A single turn carries every row of the set below to another of its rows. Some are shown first; where does it send the rows asked next?
lorun: [ -7  16  14  -6  -3   2   6  -2  24  -2 -38 -31  39  -4   5  12 -15   4]
doguz: [ -9  -4   1 -17   3  16 -33   7 -27  14 -31  12  21  26  -5   8 -48  10]
Nade: [  6  11  13   0  -3  11   6   9  18   3 -38 -18  35 -11  -8  17 -18   5]
Fadi: [ -3   9  13  -7  -4   3   6   4  18   2 -40 -30  41 -11   2  17 -19   6]
zum: [ -6   6  12  -8  -2   2  11   4  24   8 -36 -34  35  -9   0  23 -23   1]
Bag: [ 11   2  20 -17 -19  17 -31  -7 -25 -31 -25 -10   3  18  35  17 -40  14]
Zigo: [  1   8  20 -18  -9  11 -23 -18  -2 -31 -13 -20 -14  35  37  16 -40  -1]
nos: [-11  16   0 -14   8  26 -25  -1 -14  -8 -22   3  16  33  12 -18 -33 -10]
Beg: [ -2  20  14  -8 -12   0  13  -7  13  -5 -35 -33  35 -10  17  22 -22  15]
bal: [-10  12  25 -19  -8   0 -29 -24  -3 -20 -16 -10 -11  45  27  22 -44  14]
dis: [ -3  -8  -1 -21   8  17 -37  -6 -28  12 -33   7   7  28  -6   3 -46   1]
puba: [  2 -14  17 -22 -14   5 -26  -4 -24   0 -23  -8  -5  21  15  45 -61  19]
detul: [-24   7   4 -18  16   9 -20  -8   4  11 -15   0  -1  50  -1   5 -46  -9]
Giden: [  1  20  16   1  -1  10   5   1  26  -4 -35 -20  34  -2  -3   8 -13   3]
petu: [ -9   5   2 -19  11  15 -38 -15 -18   3 -30   6   4  39  -1  -8 -39  -1]
rep: [  9  14  14  -4 -16   5  21  -3  11   0 -29 -26  22 -15  10  36 -31  15]
Lader: [ -9  12  13  -8   1   1  11  -2  29   3 -34 -35  31  -2   3  17 -20  -2]
gakav: [ -9  -7  18 -22  -5   0 -17 -16  -2  -3 -12 -16 -21  38  18  44 -59   6]
giman: [ -1   6  15 -23  -5   4 -30 -33 -16 -14 -21 -10 -18  38  25  19 -47  10]
zono: [  2  19  15  -4 -10   2  26  -9  22  -1 -24 -30  13  -6  11  35 -30   8]
kom: [ -2  16  14   0   3   8  12   0  33   2 -29 -25  24   1  -6  16 -17  -5]
Kef: [ -1  -6  11 -25  -4   4 -22 -27 -14  -2 -19 -15 -25  34  18  33 -57   4]
fav: [  2  29  18  -2 -12   3  20 -14  22 -11 -25 -28  19  -3  16  24 -22  12]
fazu: [-17  15   7 -15   8  13 -34  -6 -13   0 -25  11  17  43   3  -8 -37   6]
nebis: [ -8 -13  -3 -22  13  15 -28  -7 -16  19 -26  -1  -5  33  -9  12 -52  -9]
tofo: [  1   5  22 -18 -17   4 -37 -13 -26 -18 -27  -1   5  28  25  24 -46  28]
Ris: [ -6  21  15  -9  -8  -3  16 -11  22  -5 -31 -36  29  -4  18  21 -23   9]
vede: [ -9 -12  -8 -18  11  26  -9  12 -14  17 -17  -5   3  21  -1  13 -55 -20]
dovus: [  8  25  17  -2 -17   5  15  -8  10  -9 -31 -23  27 -11  15  25 -23  19]
zul: [  2   6  11  -1   0   9  12   7  25  10 -33 -23  26  -8 -10  24 -23  -3]
miz: [-18   6  -3 -16  16  22 -10  -2   2   4 -11  -7  -2  39   7  -3 -44 -25]
gubuz: [  1 -11  15 -21  -7  12 -11  -9  -2 -13 -10 -26 -23  26  28  38 -55  -9]
tus: [ -2  -3  -5 -15   2  29 -23  14 -30   6 -27   6  21  15   4  -2 -45  -4]
tib: [ 13 -18  13 -20 -17  18 -20   3 -25 -12 -22 -16  -6   9  25  38 -56   6]
vodu: [  6 -12  10 -24  -9   8 -27 -19 -29  -2 -26  -9 -15  22  16  34 -58  13]
Roze: [ -6  15  13 -10  -8  -2  21  -8  22   2 -30 -38  25  -8  14  30 -28   7]
Sar: [  6   1  14 -23 -12   7 -35 -25 -30 -13 -29  -4  -8  27  23  21 -48  19]
gire: [-13   0   1 -20  16  13 -30 -17  -7  10 -24  -1  -7  44  -3   1 -44 -11]
ribep: [ -2  11  12  -9 -12   0  17  -4  13   2 -35 -35  32 -14  13  29 -29  12]
gamor: [-17 -12   0 -19  11  13 -18   6 -12  25 -20   1   2  33  -9  22 -58  -5]

Ris moves to Fadi
zono moves to Giden
Where do these go?
Sar moves to nebis
vede moves to Zigo
puba moves to detul

